0: [112  61  79 168 176  81 143 105 209 134 151 176 102 135 128 130 148  14 172  57 206 150 147 174  26 119 152 207  86 141 136  76 155  33 177 170 135 104  90 120  62 129  75 159 124  78 125 139 172 126 103 106  49 229 135 146  76 145 184 141  89  29 109 132 125   0  94 111 192 149 142 185 106  84  88 158 127 160  81 161  64 125 143 151 108 141 162 216 150  82 130 240  94  77 116  62  87 173 153]
1: [117 137  96  97  88  87 107 162  90  89 139 132 123  56  55 147  85 206 130 172  68 169 165  94 126 157 178 154 165 203 162 150 101 125  54 145 104  96 242   4 133 110 114 176 176  28 143  83 177 119  72 190 127  15 227  75 126 149  51  72 134 109  79 175 127 173 144  59 173 141 121  48 242 172 216 140  60 190 107  89 200 156 130 174  79 114 113  92  87 119 105 183 203 130 144  86 201  83 142]
2: [161 131 176 150 134 183 136 117  91 122  89  59 115 159 173 118 241  91  94 138 154  92  92 175 154 161  91 161 127 146 154 175 119 148 133 112 112 111  15 203 141 142 153  96 121 132 118  91  69 140 118 151  94 148  89 186  92 126 161 125 171 141 203 122 117 116 109 154  93  94 120 182  98  89 124  92 183 109 187 178  90 116 126 128 162 156 120 135 139  86 136  56 100 150 133 158 118 132 159]
3: [106 129  77 189 131  54 183 149 211 161 165 252  90  56  98 222 104 127 189 129 210 183 125  80  52  98 106 180 106  92 152  71 125  20 242 241  94 232 180  90 171 106  87 139 165  97  77 194 200 108 114 123  80 213 110  84 168 142 150 121  82 115  42  85 168 137  72 131  89 183 115 121 113 184 109 249 128 152   0 121 161 155 144 110 120  70 156 137 163 151  97 177 163  87 143  33  83 104 215]
4: [120  80 154 194  86  39 128 167 185 160 140 161 128  60 100 158 141 185 142 119 144 111 121  95 149 160 136 135 166 126 129 167 120 122 160 172 103 190 158 112 121 167 108 189 167 107 120 134 175  56  96 169 129 114 129 159 104 134  88 102 159 152  95 162 137 201 146 115 142 116  99  88 146 153 249 109  85 131 116 104 108 161 183 189  95  94 155 168 144 139  97 139 172 173 163 108 141 121 210]
5: [105 148  92 105 105 176 119 131  99 161 144 211 156  77 112 148  61 173 155 136 141 175 146 123 157 118 127  77 148 118  79 113 149 165 204 137 187 160 222  32 151 117 159 126 174 146 135 190 175 162 156  45 181 111 100  84 169 163  67 143 105 172 122 115  92 164  88 207 113 115  87  78 178 190 118 226  84 167  51  53 154 129 132  80 162 128 168  75 191 182  85  92 217 141 132 139 138 161 122]
6: [156 159 208  91 214 101 199  54 121  94 105 116 138 147 217 101  95   6 178 162  43  94  97 173  40 147 175 155   0 126 164  72  95  89  57  90  72 154   0 226 141 166  50  75  75 210 120 115  76 150 151  69 146 212 158 110  91  72 255 127  69 115 103  52 200  34 187  55 178 255 115 197  48   6   0 127 255  91 193 171 139 163  60 103  91 147  77 170  20  95 255 217  58 124  71  80 144 146 132]
7: [179 114 175 157  80  79  94 129 138 144 165 143 126  24  78 150 143 181  83 135 150  93 141  84 160 151 119  71 191 104  80 142 136 146 158 149 112 189 212 131 132 129 115 206 149 141 110 162 142  86  75 169 148  36  49 176 137 154  51 103 178 202 160 172 134 234 127 144 116  90  92  88 143 148 212 102  77 141 155  90 142 168 147 186 152 106 126 104 193 121  78  70 175 181 150 192 126 134 183]
8: [172 176 203  92 130 173 147  50  97 117 125 160 154 139 174 105  97 117  89 190  81 128 156 118 159 128  87  52 116 120 103  97 127 161 122 110 166 173 108 131 168 138 162  94 151 221 119 174  89 160 182  32 214 136 128  97 123  94 133 152 131 174 127  91 131 148 166 144 153 141 101 108 115  65  87 152 170  91 121  89 126 155  89  86 152 120 100  93 103 174 168  82 109 184 107 157 132 149  94]
9: [133 194 107 122 121 189 133 154  62  96 105 105 186 117 107 191  87 200 146 193   5  84 171 123 191 145 120  92 165 164 121 154  66 183  64 116 141  71 146 100 203  97  79 103 172 164 144 149  95 211 147 105 236  62  87  60 182 112  65 118 158 175 109 129 145 229 155 195 121 124  75  28 213 199 156 125 132 137 125  93 207 103 137  47 119 188  75   0 120 176 109  87 178 151 127 173 151 117  62]
10: [153 143 102 165 144 130 161 145 203 174  95 142 127 152 126 176 171  84 133 107 194 112  70 127  77 137 111 145  91  84 103  78 138 130 223 141  88 182  73 226 126 143  93 115 100 192 110 151 132 171 191 111  99 178  32 124 139 170 176 163 144 130 135 104 139 155  97 215  62 123 108 168  15 172  88 155 138 106 125 145  47  85 133  73 137 124 169 127 199 135 119  80 122 117  97 141  23 169 171]
11: [121  57  99 156 160  82 138 123 194 160 133 166 100 145 123 116 129  55 152  58 209 190 134 150  39 122 150 210  95  70 138  88 173  47 217 141 127 106 126 166  34  86 112 130  97 118 118 123 159  99 113 128  54 226 116 149  65 105 184 146  96  69  88 124 117   0 110 109 178 170 148 211  58 104  73 185 119 140  86 171  49 115 121 167 127 152 193 197 120 111 150 228  65  94 104  82  83 175 134]
12: [ 90 139 116  97 174 201 135 138  86  98  85 103 136 153 110 148 118 133  97  68 140 152 112 174 154 148 131 148 148 152  73 184 142 146 107 111 164  90 158 125 117 121 121 114 124 126 139 122  83 139 101 128 126 117 112 111 122 125 147 138  97 138 174 122 114  65 150 132 110 101 160 150 151 129 125 122 117 104 122 139 119  87 123  93 162 118 132 131 121 110 112 141 144 114 148 185 127 118  89]
13: [ 58 146 134 102 145 151 173 151  88 101 124 161 153  80 104 154  66 166 147 160  36 155 143 131 120 110 148 126 107 159 117 187 109 120  85  98 143  97 150  65 158 121  89 111 139 128 125 136  85 131 130 107 163  78 176 102 117 126 142 121  58 116 101 115 162 123 167  90 161 194 146  84 211 155 109 163 115 132 112 105 207 137 127 127 109 124  88  70  89 125 119 168 151 100 124 109 162 105 100]
14: [ 83 156  90 142 125 184  93 144 157 134 152 170 162  10 111 151  98 203 109 105 134 156 153 104 124  95  64  78 175 119 125 103 132 165 192 185 145 187 243  37 186  96 169 133 186 115 104 180 160 130 107 100 138  82 105 114 162 149  66 160 123 191 130 128 103 207 115 173  73  77  95  80 205 186 150 167  76 165  71  41 181  98 143 110 179 110 153  88 197 191  60  83 200 120 169 160 118 128 123]
15: [107  56 106 173  94  41  91 161 166 149 169 187 114 150 115 153 130  43 133  88 142  87 103 162  79 144 238 170 108  90 156  96 168  23 165  77 106  92 128 166  50 158  70 222 103  99 157  86 162 138 135 138  98 175 133 149  69 143 132 104 110  96 105 165 152  78 135  76 184 163 124 157  67 105 131 103  91 165 133 188  40 126 131 226  52 137 149 255 153 112 155 207 110 134 115  79 143 157 184]
16: [207  75 172 167 107  30 156  97 169 122 122 150 112  59 125 151 172 154 104 170 126  52 142 119 132 169 132 142 121 128 144 112 110 129 127 163  81 209  58 171 161 174 125 164 131 134  61 121 161  64 111 162  88 136 130 157 110 105 156  90 146 142  92 131 162 210 166  92 134 145  86 105 100  98 167 107 169  84 161 135 119 185 143 158  65  96 121 158 103 153 135 148 139 151 138  73 129 105 208]
17: [ 95 141  60 128 108 172 100 177 137 115 128  77 106 185 109 123 160 180  68  45 207 193 115  97 198 104  98 152 185 115 140 199 168 111 142 143 124  85 196 129  57 112 196 116 125  67 145 132 128  80 108 207  83 146 120 161 160 140  93 147 161  85 179 191  93 120  69 138  37  31 171 177 133 166 200  84  61 132 113 123 121  82 140 104 179 153 180 121 184 110  80  93 155  99 178 185 104  77  91]
18: [ 87  81 137 154 186 131  95 161 165 139 109 136  93 140 121 100 125  95 139   7 230 168 115 147  94 119 153 204 155  99 149 155 151  78 172 111 159  97 184 110  39  92 145 148 130  90 106 126 155 110  83 164  62 183 146 172  76 145 155 142  86  64 140 166  87   0 108  96 167 131 154 190 124 135 138 144  92 142  91 156  64 110 143 182 126 140 205 204 168 132 111 182  56 107  91 130 134 141 109]
19: [141 117 148 110  83 110 118 161 119 125 162  86 115 144  92 125 102  92  77 107 165  88  74 153 103 140 143 107 128 121  84 161 171 122 147 111 109 158 155 110 107 126  90 175  94 103 140 118 155 138 109 137 121  61  96 145 133 139 111 108 151 132 152 156 135 101 173 107 160 108 149 162 128  98 113  85 108 144 171 122  72 114 122 197  86  80 113 149 116  94  92 127 150 136 111 140 145 139 148]
20: [120 120 147 119 154 189 136 163 165 124 133 106 119 169 115 130 122 134  83  58 201 112 117 190  90 122 117 148 110 129  41 181 138 146 162  96 155 132 137 180  86 108 127  96  79 162 103 159 120 145 172 109 116 130  58 155  98 131 145 185 132 147 182  99 144  28 125 201 103 131 148 184 100 105  96 110 122 109 145 103  62  56  85  93 200 110 162 100 175 110  49 118  81 119  71 172  82 178  84]
21: [173 164 159 102  84 133 122 122  87 107 132  47 154 162  93 137 109 197  92 183  68 115 109  76 175 150 124 103 120 171 116 199 114 212  30 121 110 125 125  99 166 136 139 147 105 131 142  74 110 122 116 157 175  16 171 124 167 112  75 111 175 163 140 105 114 188 154  95 170 125 179  60 191 127 185  68 143  89 150 102 173 194  96 107 115  89  97  76  71 121 119  76 209 171 204 125 179  70 107]

[127  80 239  89 159 218 128  29 115  97  39   0 154 234 169  23 255  28  46  55 190  49  73 201 189 194 104 146 186 129 117 226 127 184 115  78 140 100   0 255 101 160 153 100  74 206 130  20  25  75 135 149  87 161  64 248  73 108 182 193 159 108 255 124  93  34 110 138 133  78 239 230  81  48 149  53 181  57 186 222  33 119  92 127 192 106 152 193 171  61  92  52  45 117 113 222 144  95 109] 2 20 12 19 18
[ 48 135  69 103 107 177  85 217  60 119 183  72 140 183  91  73  89 191 117 109  68 179 144 149 155 120 150 136 137 158 141 161 157 202  30  67 133  32 191  74  63 136 172 154  95  61 168 111 118 163 117 172 143  51 196  84 154  77  99 125 123  87 121 189 125 109 157  62 134 101 150 129 146 188 168  81  18 160 124 164 137  47 136 102 134 188 119 120 145 126 141 105 118  96 130 154 132  95  14] 12 17 13 19 1
[129 161  82  78 140 150  99 169  21  99 178  35 137 239 169 115 120 126 113  91  41 148 136 167 189 128 151 166  53 150 129 136 123 160  41  41 132  11 118 137  59 119 123 122  49 116 194 103  94 207 134 148 165 130 162 131 154 115 129 138  79 131 144 153 128  76 163  96 144 116 175 189 124 117  96  45  93 160 156 193 118  68 137  69 121 246  88 128  77 126 135 135 112  85 112 181 136 137   0] 12 19 13 2 20
[147 154 154  96 157 134 157  95 109  83 134 108 123 117 167  93  80 112 139 152  30 104 202 141 153 140 102 127 115 177 180 151  85 130  35 128 117  96 100  88 144 119 130 109 134 146 125 119  98 152 100  88 156 129 173  88 118  72 162 146  88 122 104  97 156 102 187 100 158 174 147  95 193  72  56 119 183 102 167 105 190 138 116 109 138 192  95  91  44 128 189 156  94 133 126 109 184 128  93] 13 8 12 21 9
[173 108 143 201 100  43 121 102 180 148 126 146 140  33  71 128 195 179 123 127 167  97 147  60 150 142 124 134 222 136 166 140 122 114 162 213  84 212 126 114 181 163 116 185 212 107  77 125 158   0  52 188  57  98 151 195 129 138  99  85 203 131 108 155 139 228 117  66 105  78  80  61 138 145 239 111 156 143 126 112 185 199 164 216 116  81 130 121 155 132 112 119 159 176 189 105 116  79 254] 4 16 7 19 1
[134 164  84 190 128  83 179 164 182 188 181 192 106 148 168 181  96  95 164 144 134 123  77 113  81  77  98 123  16 113  99   0 156 148 178 124  48 202 113 226 114 128 125  98  25 155  96 175 172 200 192  72 127 192 104  92 171 124 186 129 122 130  68 104 181 181 112 185  46 126  86 178  47 164  17 151 151 101 118 142  84  65 169  56 113 167 122 113 108 193 194 120 107  78  95  79   3 142 144] 10 3 20 8 11
[139 115 164 136 165 156 134  62 132 103  90 147 148  72 152  64 175 148 149 142 135 123 137  93 146 103  72  76 141 126 167 129 119 162 124 148 150 193 130 117 182 128 187 114 196 133  98 175 108  93 112  72 119 121 165 143 119 131 100 151 108 144 142  86 114 145 126 122 110 119 101 100 148  91 102 172 151 122 152 117 210 179 144 144 149 110 110 142 127 158 172 128 125 150 157 145  91 114 117] 8 12 16 13 14
[104 117  78 134  95 140  82 164  90 135 164 248 149  72  89 179  73 164 150 133 134 224 178  79 133 128 144  71 168 142 120 100 171 122 147 164 191 155 255   0 169 112 163 133 238  63 158 163 168 153  94  72 160 102 185  88 176 166  29 123  93 160  67 151 111 163 103 137 178 124  72  41 192 168 175 202  79 192  41  94 185 164 136 128 138 114 183 113 137 190 136 158 206 168 164 109 184 150 117] 5 14 1 13 4
[139 108 120 131 116  32 122 101 128  98 159 133  83 110 120 125 126 132 108 178  83  86 144  57 125 165 151 112 125 167 172 128 104  67  74 210  66 183 149  88 165 119 151 159 145 103 110  87 165  91  90 157 108 118 212 139 128 103 102 114 168 116  62 122 170 169 130  83 171 139 112  80 169 103 173 113 154 130 142 106 178 211 106 184  69 106 106 134  37 126 147 177 153 121 153  36 180 108 175] 16 4 1 21 13
[160 107 151 140  96 104  82 152 115 107 155 112  75 145 131 129 105 127  80 108 157  94  92 118  99 135 163 170 140 125  95 176 148 125 116  82 128 119 146 165 102 124  91 157 107 150 127 126 133 137 144 187 116  92 111 149 111 144 120  92 172 129 164 111  94 105 147 119 164 132 160 166 112  79 161 111 102 136 190 131  69 126  99 188 119  87 159 152 131  74  91 103 138 141 110 142 146 134 179] 19 12 20 2 4
[130 146 170  96 195 171 183 122 166 111 127 188 112 101 144 122  93 146 129 157  88  95 146 148  69 125  84 103  81 121  92 114 133 125 119 124 126 161 104 167 133 111 124  72 104 177 100 177  97 173 139  97 131 115 103 104 110 107 195 191 124 137 120  68 165 118 155 168 102 153 105 125 141 104  61 171 151  94 126 102 149  85 104  93 126 122  90  72 101 148 146 154 104 101  91 140  84 152 118] 8 13 12 20 10
[144  96 150 152  70  91 108 132 153 124 120 103  78 152  70 149 152 178  75 126 224 177 113  78 139 156 106 142 176 150 108 205 127 121 144 171 106 171 164 124 161 114 180 174 138  93 136  91 163  50  99 198  86  96 140 176 134 123  96  90 164 120 116 140 115 161 117 109 142 118 184 106 142 135 219  97  92  91  98 111  92 195 116 163 157  12 156 158 116 111  82  84 203 122 203  96 131  61 209] 4 19 7 16 17
[107 127 111 147 122 135 109 139 168 171  95 107 138 132 112 133 147 161 157 131 142 124 136 137 142 138 124 125 158 106  92 118 102 150 195 151 123 113  89 146 139 133 120 117 134 149 131 130 118 144 131 127 133 133  95 125 156 154 116 138 150 115 138 145 119 169  95 168 108  91  97 112  94 207 166 159 146 133  79 139 102 108 163 111 124 116 160 108 171 145 105 100 152 119 113 128  71 124 155] 10 12 4 19 5
[180 156 179 101 155 158 142 104 132 141  48  62 129 176 196 118 204 111  70 140 163  72 102 153 168 171 119 126 155 112 135 133 108 110 158 132 132 144  15 237 123 130 156 102 127 180 132 121 101 104 180 160 100 174  68 175 126 135 152 132 174 128 184  97 128 120 113 166  93  78 123 181  96 105 138  82 194  78 198 134  89 136  94 123 151 138 107 114 140  98 123  87  76 128  99 173 133 122 115] 2 20 10 12 8
[111 165 127 122 108 198 136 146 110 148 162 222 152  92 115 186  92 147 148 135 157 177 146  98 150  97  77  68 172 125  91 102 151 160 230 127 200 157 148  50 192 125 153 103 185 145 113 183 164 150 148  42 194 144 118 102 154 182  68 119 106 180 129  93  95 177 125 222 111 125  76  86 168 123  93 228 104 119  74  91 153 107 119  70 177  99 147  75 163 186 105  79 197 158 159 147 105 165 119] 5 14 8 12 13
[106 177 106  75 127 153 129 164  15  57 126 124 162 159 143 129  50 152 162 175   0 149 168 152 159 124 180 129 121 213 135 161  66 142   0  49 175   0 140  63 107 119  93  87 126 107 186  72  78 208 119 127 204  87 213  53 116 118 131 114  51 130 112 137 157 105 189  54 220 194 170  75 189 158 103 100 118 107 145 131 215 117 145  90  75 206  80  62  15  95 186 181 136 115  88 113 205 119  17] 13 9 12 21 1
[152 118 147 133 172 110 162 134 130 123 118 130 137 140 139 156 115 113 174 214  52  75 133 147 108 121 154 116 103 133 113  67  62 166 119  99 104 110  90 179 157 142  49 104 109 208 113 129 128 189 155  97 204 152 107  99 117 125 140 115 117 186 114  83 151 180 131 172 144 165 100  90 114 177  58 104 199  87 144 103 142 150 112  88 115 150 161  73 114 172 158 147 120 134  67 130 127 136 106] 8 13 9 16 10
[127 103 172  99 157 170 111 103 107 124 126 142 157 154 136  91 123  39  83  73 157 115 159 171 140 117 122 127 158 126 112 146 161 141 146  97 176 117  96 125 107 103 162 124 142 138 138  82 117 131 155  38 149 163 145 137 102 174 141 164 100 126 190 101  92  47 118 154 202 132 159 123 131  34  89 164 130 116 161 161  82 128  99 163 134  99 125 184 146 125 143 112 111 182 110 148 148 195  85] 12 19 20 8 2
[160 124 154 137 162 159 118  56 150 125 130 153 136  67 147  78 159 140 135 153 135 132 149  87 139 123  60  68 138 136 161  97 111 143 169 177 129 192 135 119 171 126 163 111 172 131  78 143 111  66  91 104 110 112 160 145 142 108 106 139 107 133 123 107 110 125  99 118  94 132 118  97 144  86 115 161 168 132 134 115 198 164 125 131 160 117 124 120 125 177 153 106 125 116 164 146 115 101 123] 8 16 14 12 13
[170 133 180 113 177 180 103   5 142  96  61  74 161  78 190  25 207 117  79 122 150 147 170 102 163 143  29  93 168 155 216 167 127 121 104 157 145 195  52 154 193 121 193  93 172 146  92  88  43  32  67 136  69 121 198 171 121  75 136 162 147 128 168 107 104  98 117  90 118  96 131  81 162  13 107 115 204 101 149 162 201 203  82 147 148  89  99 155 125 126 158  99 102 147 183 169 152  45 162] 2 8 16 12 21
[123 145 136 105 135 153 115  74 138 131 131 161 153  94 138  91 149 120 168 144 142 118 134 125 114  75  70  50 147 100 128  85 150 145 164 135 152 165 126 122 193 123 120 104 176 155  89 147 105 122 117  64 144 112 133 126 142 121 125 154  94 194 112 117 100 130 103 145  89  97 100  99 128  73  94 171 160 115 104 102 173 149 107 110 137 131 155 130 162 200 148 128  94 144 123 143 105 139 128] 8 5 14 12 13
[165  92 207 101 178 175 132  39 119 146  83 118 144 146 192  61 190  44  79 106 173  99  94 122 163 133  65 101 174 132 161 142 147 162 152 123 156 169  18 166 153 133 213  89 151 174 136  77  65  94 119  60 126 161 142 166 137 128 191 173 110 156 198  70  46  72 128 136 127  93 131 158 105  12  88 143 219  51 166 168  94 157  73 129 177  76 157 163 101 110 185  69  75 167 140 179 137 134 148] 2 8 12 20 19
[106 146 102 104 129 153  98 127  77 128 142 196 158 101 120 140  73 124 150 123 115 169 140 127 106 114 122  86 134 117 103 110 144 147 176 107 182 112 167  39 148  86 160 139 165  99 131 126 150 159 131  54 179 110 170  97 139 152  69 153  69 147 135 146  99 122 123 164 182 112  83  88 181 131 134 206 100 148  81 111 125 120 125 107 147 116 131 112 140 168 120  79 172 141 136 138 140 152 115] 5 14 13 12 8
[129 137  95 132 120 162  88 121 136 130 147 160 158  19 110 125 120 207 137 123 158 188 150  93 146 111  78  55 177 127 139 119 128 159 174 176 153 197 247  38 194 107 182 152 186 110 103 191 119 101  94 103 139  55 152 104 151 177  47 135 113 165 129 157  96 184 101 135  91 116  80  45 181 166 156 197  97 175  60 111 180 126 143 113 169 112 146  91 204 192  96  97 182 145 161 154 107 122 131] 14 5 7 4 13
[151 112 148 117  76  89 101 127 151 127 144  64 151 112 110  74 143 120  88 152 129  58 141 124 150 155 137  89 171 118 139 125 128 122  98 111 120 140 116 142 117 149 138 176 101 185 102 119 130  68 131 167 147  83 137 133  88  96 116 115 207 116 135 174 115 156 167 103 129 120 112 116 135  99 167  55 104 141 209 131 110 139 145 193 107 105  80 150 138 141 131  98 102 136 166 160 129 104 154] 19 16 4 7 2
[147 140 109  97 121 140 128 133 107 116 117  90 107 131 173 135 149 170 139 161  98 136 117 101 171 128  94 105 105 121 141 142 101 184  61 107 108 116 141 176 100 109 157 118  94 143 169 138 121 106 161 170 127 141 126 132 177  89 139 154 153 137 140 128 124 182 131  94  66  98 153 133 111 144 173  53 127  98 171 101 195 105 142 148 125 163  95  88 142 101 132  90 118 106 135 179 132  66  72] 12 21 2 17 19
[111 114 174 135 207 136 158 104 134  75  83 112 144  87 137  70 169 143 124 132 145 154 148 118 110 130  63 142 171 139 161 211 111  89  93 148 135 142  95 104 137 143 148 100 183 109  92  79  78  51  68 149  95 139 157 166  96 107 156 119  95  93 140  77 128  76 157  85 111 150 197 100 164  95 155 120 172  87 112 107 166 160  89 135 155  87 128 159 107  98 138 162 125 133 165 111 189  93 160] 12 13 2 16 19
[184 118 186 140  91  73 120 130 157 142 177 132 125 143 129 130  89  64 113 162  50  28 136 178 111 141 144 139  97 105 113 106 116 149  73  73  97 153 114 166 112 163  62 169  90 172 123 125 122 152 177 108 178 108  89 114 111 134 167 122 143 134 115 130 172 184 192 125 156 158 101 123 129  90 103  95 115 119 233 123 102 116 137 154  54 132  85 145  93 100 163 124 117 158  85 106 174 169 147] 19 16 8 15 13
[144 162 158 105 166 134 160  44 106 113 148 203 152  94 168 108 127 139 161 192  70 149 154 103 124 126 106  60  96 136 161  93 133 140 140 144 135 177  82  79 204 118 157  91 206 176 110 143 120 122 125  42 153 131 167 101 148 127 148 125 133 139 114 109 143 201 152 116 146 156  77  73 164  97  63 199 175  99  70 132 188 180 136  88 120 113 141 119  90 172 199 112 164 178 144 112 146 125 145] 8 13 5 16 14
[141 133 137 120  75 120 124 152 151 137 184  84  99 182 108 169 100  89  67 136 187  93  70 121 108 148 114 142  89 136  85 156 164 156 149 110 101 151 153 168 151 158 135 159  94 117 122 129 157 127 135 138 143 107 100 143 152 126 137 115 162 134 134 135 133 137 128 140 154 138 150 155 102 110 131 116 101 106 169 113  45 127 131 123 127  65 131 148 102  90 104  93 155 157 126  88 114 130 162] 19 12 20 2 16
[138 137 174 151 156 126 158 129 138 130  96 126 126 135 135 139 133 127 175 225  66  57 111 153 120 118 166 109  58 102 110 100  74 180 119 128 124 123  76 183 145 154  75 114 104 208 128 123 111 170 199  97 205 137 106  89 128 115 174 172 129 180 113 109 147 182 137 183 128 164 100 102 103 165  87 108 182  97 127 146 135 134 126  78  97 152 125  79 121 171 135 111 118 120  73 130 148 157 125] 8 10 13 16 9
[ 99 107 166 116 176 133 150  31 143 119  74 130 126  86 158  57 195 109 150 139 144 150 138  77  90 119  65  95 162 132 200 101 104 120 173 230 116 218  69  99 193 147 159 116 208 148  84 115 105  57  96 117  82 160 168 152 122 123 143 131 119 119 120  89  83 133  88  95  98 113 142 118 127  88 127 169 199 120  90 149 222 230 126 138 165  92 151 187 135 139 164 124 125 119 209  95 108 115 189] 16 2 8 4 12
[132 153 135  81 190 151 139  67 113 132 134 133 137 133 200 146 122  61 189 129  96  93 115 144  89  99  95 105  73 130 151  69 119 162 135 100 114 198  83 118 179 128  94  76 135 165 109 121  76 193 160  29 156 165 154 103 159  96 177 163  61 127 135  67 155  99 128 112 113 167 101 156 107  61  24 199 198 127 147 136 141 139 122  88 140 144 109 132 115 145 190 133 103 111  91 106 126 181 104] 8 6 13 12 2
[ 81 158  61  67 107 193  84 201  33 130 154  51 146 231 157  75 111 132 110 115  86 142 104 167 173 112 155 157  64 123  81 129 137 160  71  35 146   4 158 147  53 120 122 105  49 122 202 116 106 226 169 139 156  86 142 104 135  97 133 135 129 105 166 197 111  60 172 119 111 105 157 200 105 139 109  66  91 192 166 154  79  44 126 104 151 213  88 117 134  92 135  98 103  84 112 161 115 140   4] 12 19 20 17 2
[138 148 143 102 129 135 122  89 126 110 159 177 135  88 145 121 123 121 113 142 122 104 142 106 110 100 102  75 112 117 124  86 136 139 156 151 129 157 144  96 201 129 139  65 154 150 115 181 107 148  93  72 180 104 125 118 124 147 123 138 106 162 159  93 109 137 149 137 118 113  89 137 150 101 105 187 156 111 108 128 194 183 134 137 132 126 108 125 137 154 133 120 103 122 136 169  95 145 147] 8 13 12 5 14
[135 170 116 163 148 109 166 146 129 119 119 227 147  45 127 206  55 150 203 150  82 150 140 103  66  97  83 103  92 148 131 117 110 105 111 147 122 179 160  59 182 122 109  96 157 119 119 176 128 153 130  73 172 147 130  47 126 152 125 132  96 135  62  85 171 199 145 128 108 196 101  96 186 145  91 210 130 139  60  73 220 140 151  73  90 102  99  70  83 156 125 173 177 133  98  95 125 134 157] 13 5 3 14 8
[100 171  90  92 163 182 142 136 165 155 127 202 141  91 125 189  43 142 156 142 155 163 108  77  95  90  96  76 109  81  72  48 164 155 204 130 146 189 180  91 177  96 103  95 168 194 101 228 138 208 161  37 180  93  61  74 185 171  88 161 119 178 121  71 134 183 131 181  58 154  84 112 143 160  47 237 126 146  94  61 155  94 121  42 159 137 126  74 187 190 112 105 158 117 111 152  52 173 118] 5 14 8 10 13
[103 148 124  96  95 136 114 184 111 166 165  91 121 170  86 160  65  89  50 104 183  77  82 150 127 129 159 112 130 157  31 175 174 156 135  66 137 115 176 120  99 136  61 166  71 138 139 135 116 181 151 166 165  42  81 132 124 155  83 134 156 163 199 162 118  72 175 153 134 125 164 153 136  96 105  76  64 137 164 107  42  73  95 137 134 107  99 122 186  92  50  72 146 165  94 157 115 203 128] 19 20 12 7 2
[168 125 147 118 155 128 156 119 133  92 119 126 131 125 146 159  98 100 145 203  44  69 123 161  98 136 154  82  78 129 101  94  68 146 115  79 123 124 101 167 177 109  65 127  76 203 138 155 133 173 216 101 198 148  98  93 137  99 151 158 108 188 140  89 150 168 139 210 141 164 107  99 111 151  73  98 194 100 157 100 126 118 118  88  86 126 119  75  99 152 143 118  91 121  74 142 148 144 121] 8 13 9 12 10
[105 176  81  79 124 194 110 181  20  85 173  60 120 230 130 103  98 100 130  94  46 162 127 168 187 113 141 142 114 156 124 144 149 161  31   2 177   6 142 131  55 116 151 107  55 105 207  99  99 220 152 125 171 106 164 127 145  96 126 137  99 120 135 170 141  84 132 103 105  92 163 170 145 121 112  47  74 154 187 136 117  49 126 122 110 234  77 131 102 102 155 122  68  83 113 138 133 137   0] 12 13 19 20 17
[ 86 159  82  74 161 171 120 173  13  54 143 131 201 146 151 139  23 148 153 133   0 169 182 162 136 114 188 132  86 183 129 160 100 140   0  47 175   6 157  29 111 109  61 111 137  92 159 106  52 238 115 103 210  79 205  52 129 108 128 113  51 103 136 103 173  88 204  81 208 183 139  80 243 136  75 112 109 140 143 104 232 107 104 142  90 192  54  91  61 109 179 184 117 109  64 157 225 156  12] 13 9 12 1 21
[121 154  78 138 131  93 124 150 142 132 176 135  88 140 131 141 161 172 162 158  80 143 134  84 129 118  97 138  86 141 186  65 101 153  71 191 107 130 134 116 108 137 147  79 139  94 115 115 175 133 118 146 131 145 155 104 181  94 124 128 136 132  46 133 158 185 105 118  76 146 131 115 129 172 143 116 112 102 124 104 183 105 151  97 111 161 107 131  67 153 156 176 129  85 151  83 100  89 108] 13 16 4 12 21
[126 117  34 135  77  89 143 185 157 157 140 150  88 127  99 170 114 158 164 109 179 176 112 101 133  97 144 132 106  92  66  29 125 127 215 128  95 102 187 173  64  98 144 173  61 111 163 177 180 168 147 183 117 187  81 131 159 137 146 154 175 149  63 168 148 168  50 157  63  90  91 183  38 192 159 134  49 181 129  84  78  59 152 131 132 183 142 102 172 141 107 136 106  91  99 138  41 108 116] 10 17 19 20 4
[189 142 174 144  68  65 168 135 182 162 174 144 118  88 109 150 121 159 121 195 102  28 158  79 134 149 128 104 138 105 115  77 102 118 146 161  87 217 127 160 176 166 101 149 121 199 103 204 165 116 151 120 167 105  83 119 120 103 127  82 169 163  85 104 158 237 172 161 121 142  96  99 114 118 123 112 159 130 185  87 130 191 144 138  85  96  66  77  77 135 125 112 153 198 147  90 142 118 204] 16 4 7 8 19
[ 87 211  88  84 104 205 161 231 114 131 156 160 155 100  93 179  46 195 102 135 113 175 127 129 123 103  92 100  92 122  33 163 132 180 165  86 152  96 202 111 165 103 124  67 108 190 136 214 112 192 175  76 195  85  62  53 170 140 127 159 105 175 143  94 184 161 147 206  58 141 114 130 145 203 109 184  62 134  97  42 124  45  90  38 171 125 102  35 179 118  55  91 173 131  90 179  89 174 104] 5 14 12 9 20
[121  94  52 172 109 121 110 137 133 142 154 116 131 163 108 104 144 170 144  88 132 201 137 111 126 134 108 162 129 142 175 150 157 100 115 130 107  92 135 108  81 137 160 151 110  59 103  88 146 113  88 183  72 151 184 138 130 131 120 128  88  70  92 171 128 132  93  87 130 100 153 131 119 177 158  97  86 154 116 159 121 128 165 106 140 167 144 170 123 146 130 157 138  65 157 113 100  71 100] 17 18 12 19 4
[103 187  55 108  73 131 122 219  95 141 197 131 127 158 121 160  76 177 145 122 104 164 133 120 134 103  92 165  97 144  94 105 153 161  81  77 122  57 177 118  71 109 127 101  45 107 149 192 150 209 154  90 166 111 115  71 181 122 116 144 100 111  88 163 155 152 135 165  59 111  90 148 121 200 100 126  60 171 138 110 110  24 133  56 113 198 110  83 124 162 108 123 151  92  90 146  84 144  70] 12 13 5 9 20
